Each run below is a few steps of one of 3 hidden systems, one row a step.
In the rows, 128 means zero.
Z634, seq 1:
[[103  79 222 167 117 174 143 138  80 112  98 183 144 113 148  93 141 150
  166 134 113  86 104 117 106 141  93 101 128  69  81 120 145 171 117 153
  109 144 147  67 132 136  93 174 114 181 106  76]
 [ 55  74 225 157 146 138 154 173  59 117 138 100 129 133 124  82 157 149
  125 157 128 100  85 129 157 100  79 139  88 119 134 145 139 202  82 115
  134 183 167  88 170 124  50 149 120 181  96 121]
 [ 76 119 145 128 165 108 142 171 102 134 168  49 107 149 100 113 149 130
   87 166 136 132 105 136 196  86 111 152  87 177 176 152 111 164  85  82
  155 169 147 155 180 110  77 106 127 145 120 176]
 [155 179  27  83 141  78 108 114 181 147 164  70 107 148 106 168 118 105
   87 121 146 179 158 142 157 113 161 155 124 201 175 133 109  83 136  95
  149 112 100 198 130 113 170  76 141  75 154 187]
 [207 186  18  96 108 116  93  79 205 143 119 157 133 120 134 177 101 106
  134  89 128 166 179 130  93 157 180 120 174 141 117 108 115  42 176 140
  119  67  84 174  88 129 218  98 134  70 168 134]
 [182 139 116 130  86 161 103  85 155 117  86 226 155 104 161 139 113 132
  174  78 125 128 149 120  58 181 151  98 178  66  58  94 141 100 169 172
   94  78 114 104  77 142 188 151 133 112 133  61]
 [ 96  75 244 181 114 190 151 145  64 106  95 196 148 103 157  80 143 155
  171 130 114  72  86 117  94 149  90  91 135  41  68 121 149 190 116 159
  101 142 170  47 126 147  81 185 119 183  90  54]]
Z423, seq 2 (7 x 48):
[[100 129 117 106 155  91 149 130 124 143 139  66 102 159 108 131 138 118
  104 163 120 145 147 138 166  91 122 154  97 191 172 128 135 139 108 106
  158 165 104 142 159 115 109 114 127 142 130 184]
 [ 94 152 143 145 168 165 155 161 111 140 149  83  61 133 109 111 145 126
   89 173 122 104  99 139 195 121 136  89 116 134 136 149 112 186 106  88
  146 152 169 138 134 147  74 130 132 133  93 155]
 [121 152 157 168 146 201 144 158 109 129 133 141  81 103 134 101 138 135
  112 139 125  87  75 141 159 153 146  61 155  69  88 141 115 185 119 109
  112 121 196 114 110 169  93 147 132 124  86  99]
 [155 130 141 147 102 176 103 121 137 110 108 203 151  99 153 123 121 143
  157  90 133 118 119 118  92 177 138  93 165  60  65 115 125 131 146 146
   96  89 148 112  90 139 153 145 131 115 117  66]
 [162 105 112 110  88 100  94  90 153 115 108 183 201 126 151 144 115 131
  172  76 135 163 165 122  60 140 120 162 145 121 103  99 143  70 154 165
  109 101  86 122 123 106 191 121 130 124 164  96]
 [134 103 101  84 110  51 105 102 149 128 125 115 186 156 126 154 122 123
  147 107 135 179 185 121 100 101 108 204 102 190 163 114 139  69 131 141
  142 134  59 147 153  77 172 100 129 134 172 153]
 [ 86 118 130 110 159  85 148 142 114 143 151  57 109 163 104 123 147 122
   98 166 125 145 138 139 178  79 109 164  87 198 183 139 128 139  97  99
  162 173 110 146 175 109  97 107 126 151 134 187]]
Z423, seq 3:
[[107  71 211 151 111 144 138 125  92 111  97 174 166 127 143 104 134 145
  175 132 111 101 129 110  95 131  80 131 114  94 104 118 145 142 118 160
  117 152 117  75 144 117 103 166 112 189 123  86]
 [131 111 129 100 123  99 148  72 132 133  69 154 122 157 133 156 118 121
  159 157  99 135 207 105  93 129 113 136 107 161 136  82 170 118 150 173
  149 145  42  95 111 110 147 161 117 163 131 136]
 [151 162  55  85 140 101 132  80 166 152  98 117  86 155 118 177 110 109
  118 164 109 156 211 117 133 132 157 119 121 186 152  95 146 103 156 141
  159 121  54 152 100 117 168 124 129 115 136 175]
 [149 182  51 103 147 119 113 128 167 138 162  88  99 134 111 154 126 117
   82 120 146 160 128 148 165 134 167 118 137 159 142 133 108 122 133  91
  139 103 137 181 117 133 152  89 144  69 123 160]
 [123 144 124 154 132 152 109 183 124 122 186 102 136 100 122 100 137 136
   97 100 158 126  53 149 164 125 141 125 149 100 123 172  87 138 106  83
  109 112 209 158 146 145 112  97 137  95 123 121]
 [ 97  94 203 168 118 156 122 179  84 108 153 138 167 105 138  74 149 149
  139  95 148 105  54 142 127 120 104 138 136  76 100 158 112 158  97 115
   99 141 200 102 156 137  90 131 132 146 115  86]
 [102  77 213 155 118 151 141 128  87 113  98 171 156 125 143 101 138 143
  171 136 111  98 123 113 101 129  82 123 115  91 100 120 145 152 118 157
  117 154 126  75 143 121  97 168 113 188 120  86]]
Z634, seq 4 (7 x 48):
[[155 167  41  85 139  88 123  96 176 149 122  97  97 150 113 175 108 107
  104 148 123 161 189 122 142 128 162 135 122 190 165 113 130  92 150 124
  155 114  71 175 109 117 169 103 133  95 144 182]
 [186 154  54  95 102 103 106  71 184 138 103 165 148 133 139 173 106 110
  151  99 121 165 191 126  78 147 152 134 153 145 119  96 137  55 170 154
  122  90  64 144 103 118 209 116 128 100 165 128]
 [160 111 140 131  87 145  94 105 142 109 101 213 186 109 159 130 120 140
  175  73 131 137 142 119  63 163 123 128 155  79  72 101 137 104 147 164
   95  91 115 108 102 120 176 144 130 124 137  64]
 [ 95  83 230 175 114 175 134 164  73 108 126 166 159 104 149  69 150 154
  156 107 134  88  64 137 114 133  95 116 138  56  79 141 132 173  99 134
   97 144 190  74 145 144  85 161 128 165 104  66]
 [ 54  95 219 163 155 158 156 194  61 118 147  93 100 127 121  72 155 152
  107 166 131  85  69 129 186 110 103 122 100 113 132 162 124 215  81 102
  136 173 198 105 157 136  42 146 130 167  84 127]
 [ 80 143 127 123 178 119 157 160 110 151 156  44  61 156  94 123 147 123
   78 192 124 121 123 137 210  91 131 126  90 187 178 147 117 174  94  83
  168 172 137 153 159 126  74 114 127 141 109 191]
 [162 178  17  71 144  74 117  86 189 153 131  80  93 156 104 191 107  99
   96 152 123 177 204 123 148 120 162 145 116 215 181 113 122  75 154 118
  164 114  55 193 118 105 178  90 128  90 158 199]]
Z458, seq 5:
[[138 111 111  98 108  82 101 110 149 120 131 134 178 142 132 144 123 131
  147  98 138 166 162 121 103 121 118 178 119 160 138 120 131  87 133 139
  130 120  91 141 141  91 165 110 129 125 158 129]
 [ 93  99 167 128 136 104 133 143 107 128 145 100 144 150 120 111 150 134
  131 133 129 135 122 135 148  93  95 166 102 158 149 139 128 136  96 111
  139 166 120 121 178 106 102 121 122 162 135 142]
 [ 75 111 182 144 157 149 151 161  86 129 137  96  97 138 119  98 152 139
  111 167 125 108  99 136 174 107 111 115 106 129 133 141 128 188  95 105
  140 166 158 113 156 133  72 140 126 160  99 136]
 [110 143 158 157 151 188 148 153 105 133 130 127  76 117 126 105 143 136
  110 156 122  95  92 141 162 141 138  74 138  93 103 135 119 187 116 107
  125 134 175 113 121 161  88 146 130 137  90 116]
 [159 159  97 131 123 167 114 118 148 125 115 166 111 109 134 142 116 130
  123 118 130 128 131 125 118 170 159  78 159  95  89 112 123 136 153 134
  115  89 140 135  84 148 155 132 135  90 110 104]
 [176 150  72 107 103 115  98  93 174 128 117 163 153 121 138 158 108 119
  144  94 132 154 163 123  87 151 150 136 153 129 115 113 127  70 161 145
  118  88  96 148 103 119 191 114 130  97 155 117]
 [143 113 100  92 107  71 103 100 152 125 119 134 177 149 131 151 120 123
  150 104 133 169 179 120  97 116 118 183 118 169 147 109 140  75 140 147
  134 123  71 141 136  90 175 110 129 128 166 139]]
Z458, seq 6:
[[131 122 128 113 126 122 142  91 128 137  72 156 106 144 139 145 116 124
  150 159 102 123 186 111 106 135 131 117 122 140 122  90 163 129 151 166
  140 132  74 101 101 122 141 159 123 151 123 132]
 [116  89 185 145 112 143 129 124 107 116 100 173 155 124 145 111 130 142
  169 125 114 110 134 115  97 136 100 127 126 101 102 117 140 133 126 154
  119 139 117  91 134 117 122 156 116 171 129  92]
 [111 100 183 156 114 146 114 163 103 110 155 142 176 114 136  88 150 144
  144  87 144 119  75 140 120 124 101 147 135  91 104 154 112 135  99 116
  102 135 176 112 162 126 109 126 130 144 133  89]
 [124 135 130 146 133 138 109 171 127 119 184 103 147 112 122 108 143 137
  106  99 155 133  68 146 154 121 130 134 138 112 127 164  91 132 106  88
  111 119 189 154 153 132 116  97 135 103 131 121]
 [137 167  71 109 146 124 119 131 155 132 159  92  99 133 114 148 130 119
   87 122 144 157 124 146 163 131 154 119 132 152 140 134 112 135 126  90
  137 112 141 170 122 134 139  94 140  82 118 154]
 [143 160  68  93 141 109 138  90 155 149  97 118  81 146 121 165 112 112
  114 167 112 145 193 119 138 134 160 113 125 172 146 100 144 119 152 139
  156 122  73 148  98 128 156 128 130 113 129 168]
 [129 117 127 103 125 112 147  81 131 139  71 155 110 152 134 151 118 120
  152 160 101 129 199 108  99 131 122 124 112 151 132  89 167 126 151 171
  148 139  57 101 105 116 144 159 123 156 127 135]]

Name the system that made each run.
seq 7:
[[117 120 112  98 131  78 115 124 142 128 151  88 150 156 114 138 138 123
  122 116 139 164 149 136 138  99 114 181 104 182 164 134 126 108 109 109
  143 143 100 152 161  94 139  99 134 127 150 155]
 [ 80 119 156 134 161 131 149 163 100 138 151  72  96 142 110 106 147 132
   97 167 129 121 105 137 187  99 114 127  99 154 152 145 116 174  93  93
  147 166 152 135 163 125  77 121 127 149 107 159]
 [ 89 135 178 158 159 185 159 160  90 134 130 115  69 123 124  93 148 136
  108 167 119  87  89 137 181 131 131  77 127 103 111 142 124 203 103 103
  132 153 180 106 129 158  68 150 131 150  80 125]
 [134 134 155 160 128 197 139 130 113 129  95 181  98 102 146 114 124 138
  138 144 114  97 117 121 125 166 145  59 153  67  68 111 135 170 142 145
  113 112 155  99  90 159 119 161 129 137  97  91]]
 -> Z423
seq 8, 4 rows:
[[115  83 166 118 118  95 141  99 113 124  87 148 154 147 136 133 123 127
  167 148 104 124 175 106  91 112  88 160  99 150 142 106 157 111 130 167
  141 158  67  92 139 101 126 154 113 179 145 128]
 [ 78  67 230 158 127 138 141 161  68 106 134 132 164 129 135  84 156 151
  149 123 130 105  84 130 125 108  71 148 104 102 118 140 136 173  89 125
  118 171 159  79 172 118  74 151 121 181 113  95]
 [ 95 114 185 174 134 167 128 198  84 113 169 112 135  97 129  74 144 148
  111 114 151  95  37 143 160 123 122 119 135  76 113 172 101 174  95  98
  109 133 227 123 147 151  76 125 135 126 103 106]
 [145 181  88 139 140 170 105 160 148 131 169 113 101 102 124 119 135 128
   84 102 157 135  76 154 169 150 174  91 166 100 105 152  93 149 125  84
  110  92 202 169 110 158 135  95 150  66 107 120]]
 -> Z458
seq 9 (4 x 48):
[[120 157 109 136 154 150 129 157 129 133 165  88  91 123 112 124 139 127
   86 140 140 129  90 147 179 125 145 104 129 131 132 148 106 154 110  85
  132 124 171 155 137 142 105 106 134 104 109 145]
 [114 132 158 165 134 175 130 172 105 120 155 127 121  99 131  94 143 141
  111 119 141 103  60 145 151 135 131 100 148  79 106 156 108 165 108 102
  108 124 203 124 136 155  93 128 132 120 107 103]
 [120 102 188 158 113 170 124 144 104 115 119 173 153 108 145  97 138 145
  155 108 125 103  97 128 110 142 111 112 146  72  82 131 125 147 119 138
  104 128 161  94 133 136 117 146 126 152 118  80]
 [138 100 145 117 103 114 119  97 128 121  88 175 162 134 144 134 121 134
  166 112 119 133 168 109  79 137 113 146 127 123 110 101 150 105 142 168
  125 125  86 102 116 109 154 149 123 150 140 103]]
 -> Z423
seq 10:
[[169 172  54 106 124 121 101 115 176 134 139 126 120 123 122 161 114 119
  108 108 140 155 145 133 131 148 169 121 149 140 128 127 109  95 149 114
  127  89 122 175 103 128 174  99 139  76 139 139]
 [157 149  66  84 124  90 118  84 170 144 106 127 122 154 125 169 111 113
  132 135 119 161 199 117 116 128 146 147 125 181 149 102 138  82 153 144
  149 116  55 153 111 107 177 115 131 117 154 163]
 [116  98 139 103 129  88 145  94 122 134  89 129 131 158 126 145 121 124
  151 160 106 134 191 107 109 109 101 156  95 172 155 103 160 115 136 161
  153 156  56 106 135 101 130 147 116 169 143 150]
 [ 77  71 221 152 136 140 155 143  72 114 117 133 138 136 131  97 154 144
  149 151 115 102 109 126 128 110  74 130  97 112 120 126 149 179  99 136
  129 175 133  72 160 122  72 161 117 187 104 106]]
 -> Z458
seq 11 (4 x 48):
[[113  95 183 147 120 147 138 125 103 121  98 166 140 126 143 114 133 138
  158 138 111 106 136 115 108 134 106 118 124 102 102 116 142 142 126 153
  123 141 118  92 129 125 113 159 117 170 122 101]
 [ 88  88 197 147 134 135 142 156  89 118 137 121 145 133 128  96 152 141
  136 133 127 117 100 134 139 103  89 141 106 121 125 138 131 163  95 119
  128 163 147 100 169 119  85 140 124 169 116 115]
 [ 96 118 148 137 148 124 130 161 110 127 163  84 127 135 115 109 147 133
  107 135 140 130  96 141 168 103 110 144 110 146 144 150 113 148  97  93
  133 153 154 141 170 118  94 109 126 139 125 146]
 [138 159  76 108 142 112 114 132 156 131 160  93 114 135 114 148 131 122
   95 113 144 158 126 145 153 124 147 135 126 159 144 133 111 122 124  94
  135 114 134 167 130 124 145  94 136  89 129 150]]
 -> Z634
